(in the rows, 128 means zero)
Each path is a new rotation, seen through one point. The rows after it are directions, each followed by how far the rotation turns it, in degrees per step (0 if it stays put).
Each turn is a multiple of 5 degrees from 10 to 175, or 0.
Each row of a path follows its step; steps can be skipped.
Rotation 1:
step 0: [128 135 123 130 130 125 135 135 140 123 130 122 131 130 134 125 133 137
 138 118 129 122 133 130 137 128 121 135 131 131 141 128 129 133 125 128
 135 142 127 131 138 126 133 126 126 118 118 130 136 127 137 123 119 126
 149 142]
step 1: [120 136 119 124 130 115 127 143 136 143 131 125 131 134 131 129 127 126
 128 127 129 113 133 124 134 131 119 129 125 129 121 135 136 127 128 125
 142 136 130 134 135 121 133 132 113 140 142 130 126 124 132 125 130 122
 130 132]
step 2: [134 136 128 130 117 127 138 130 140 136 139 120 128 137 120 127 137 127
 122 131 134 121 138 124 143 133 131 116 141 120 123 136 124 123 118 127
 130 121 129 131 143 124 120 127 124 123 127 128 119 130 129 132 125 124
 139 126]
step 5: [121 137 122 135 118 137 126 119 137 137 130 131 126 141 133 125 122 128
 130 128 130 132 140 133 126 123 117 126 128 127 125 133 120 125 126 139
 139 133 127 144 133 128 137 137 120 120 127 123 138 132 139 136 133 124
 139 122]
step 6: [123 125 123 122 121 121 124 124 132 132 142 137 140 120 134 133 125 128
 138 119 114 126 131 137 133 124 123 120 140 130 124 130 138 127 121 130
 138 129 132 129 146 125 132 125 122 126 125 120 128 121 132 137 118 126
 139 133]
step 7: [122 122 131 124 121 135 128 142 132 136 131 123 129 131 134 117 128 122
 134 135 137 130 138 129 130 130 117 127 118 124 131 120 134 126 120 124
 132 130 135 126 137 126 120 125 113 131 130 134 128 124 129 137 115 116
 146 132]
step 8: [120 131 120 126 120 134 142 133 131 137 134 132 129 136 135 117 131 125
 131 134 123 126 126 121 145 133 131 125 127 121 134 136 126 130 135 126
 146 134 138 132 133 129 142 120 132 125 130 131 119 139 128 132 120 125
 132 136]
step 9: [135 132 116 126 127 135 125 131 150 132 125 129 129 145 126 136 124 125
 142 132 122 126 130 122 125 129 128 128 134 136 134 124 119 126 123 124
 139 136 130 127 144 124 128 122 122 128 137 125 111 125 128 126 125 131
 133 122]
step 11: [141 133 122 125 130 139 131 120 133 132 126 118 132 121 137 132 128 122
 134 119 137 129 139 139 127 120 130 131 127 123 134 134 125 130 130 131
 135 134 137 131 144 119 135 124 129 115 122 130 132 135 132 129 115 119
 137 127]
Directions:
[129 130 128 127 126 127 127 128 132 130 128 131 126 126 126 128 127 132
 130 130 126 131 130 130 129 128 129 130 132 129 128 128 127 128 129 128
 125 123 128 128 129 130 125 129 127 130 130 126 128 129 127 129 128 129
 127 130] | 100
[123 126 129 126 127 129 130 129 127 130 124 129 127 126 127 126 128 128
 127 126 134 128 129 129 128 129 127 128 129 128 125 130 126 129 127 129
 128 126 130 128 128 129 127 129 128 129 129 130 125 126 128 126 130 126
 129 125] | 125
Rotation 2:
step 0: [132 126 128 127 124 118 126 123 134 129 130 132 138 125 136 129 137 119
 138 120 138 124 128 124 127 126 125 128 135 124 139 130 120 133 135 139
 126 139 134 128 128 117 133 153 130 135 138 119 131 131 129 133 136 117
 126 119]
step 1: [138 120 132 136 136 132 120 122 129 123 128 120 123 126 126 134 132 142
 131 131 114 127 129 129 124 121 129 120 129 125 122 127 125 123 130 123
 110 128 136 133 124 125 127 137 121 127 118 120 138 142 128 117 133 121
 113 121]
step 2: [129 128 131 138 113 128 137 128 120 124 131 129 119 135 138 127 128 129
 131 124 118 148 130 128 124 131 125 123 134 132 121 133 132 144 130 128
 129 126 134 125 122 134 136 135 126 125 128 133 128 138 134 137 108 127
 118 127]
step 4: [135 136 121 136 126 144 129 136 124 130 123 126 129 115 127 125 135 143
 121 129 115 120 128 143 122 122 132 132 134 125 124 123 131 129 129 119
 120 122 118 140 130 133 132 127 131 121 132 138 138 130 123 121 126 117
 131 132]
step 7: [131 116 121 140 134 123 134 123 121 131 132 129 123 115 130 123 132 133
 137 139 119 129 121 142 121 115 130 133 134 130 122 124 138 128 140 124
 132 129 122 129 136 127 122 132 129 127 123 123 114 140 135 119 119 130
 137 126]
step 8: [133 115 143 127 123 123 138 117 123 124 125 126 128 148 121 120 129 133
 132 138 129 134 129 136 124 128 122 134 115 132 134 132 133 134 127 144
 128 135 132 124 135 134 126 120 123 132 130 127 130 124 136 130 119 124
 132 119]
step 10: [127 130 123 135 134 127 133 130 120 136 127 136 128 124 129 116 141 127
 136 135 115 140 121 129 127 130 132 130 127 125 131 129 125 130 120 124
 108 124 115 119 138 135 133 119 139 130 129 129 128 133 124 127 134 141
 141 126]
step 12: [132 125 122 145 126 141 118 122 137 132 136 123 127 118 132 131 132 123
 139 117 128 136 127 117 129 120 130 133 124 129 135 129 117 112 128 121
 143 132 117 128 129 122 120 123 122 128 127 132 118 123 124 122 131 129
 129 131]
step 14: [137 103 126 122 125 126 128 131 127 127 124 121 121 134 125 136 125 116
 141 130 133 123 133 140 138 132 132 126 126 131 128 136 129 128 125 126
 136 132 121 125 118 118 125 125 123 134 131 129 142 131 137 137 130 118
 122 131]
Directions:
[129 125 127 127 127 125 127 130 128 126 128 131 128 127 127 128 130 129
 127 130 126 130 129 124 132 129 132 126 131 127 126 128 128 129 129 129
 127 128 126 128 128 127 131 125 129 130 128 125 129 130 126 128 130 128
 124 129] | 80
[129 126 127 130 126 128 127 128 129 127 128 129 126 131 129 124 130 129
 126 128 132 127 128 128 131 126 130 126 128 128 129 131 128 130 124 127
 131 129 131 128 126 127 128 128 129 127 129 129 129 125 130 129 126 131
 127 126] | 120
[126 129 128 130 125 128 129 125 130 129 130 127 126 127 127 132 128 126
 125 127 127 128 123 128 129 129 127 129 128 130 124 132 127 127 125 129
 126 128 131 127 128 130 126 126 128 127 130 125 131 128 126 127 128 128
 128 129] | 95
[126 126 126 125 129 125 130 130 130 127 129 131 128 125 124 129 129 129
 127 126 129 129 126 128 129 125 130 128 127 129 130 127 131 125 127 128
 132 126 128 129 128 127 125 128 127 128 129 129 130 129 129 130 127 124
 130 129] | 45
[128 129 128 128 125 125 126 126 128 130 129 127 131 127 129 128 126 126
 127 128 131 130 132 130 124 129 129 129 127 129 131 129 128 128 128 130
 129 128 129 127 124 126 128 125 130 132 128 126 129 126 130 128 128 125
 126 129] | 125
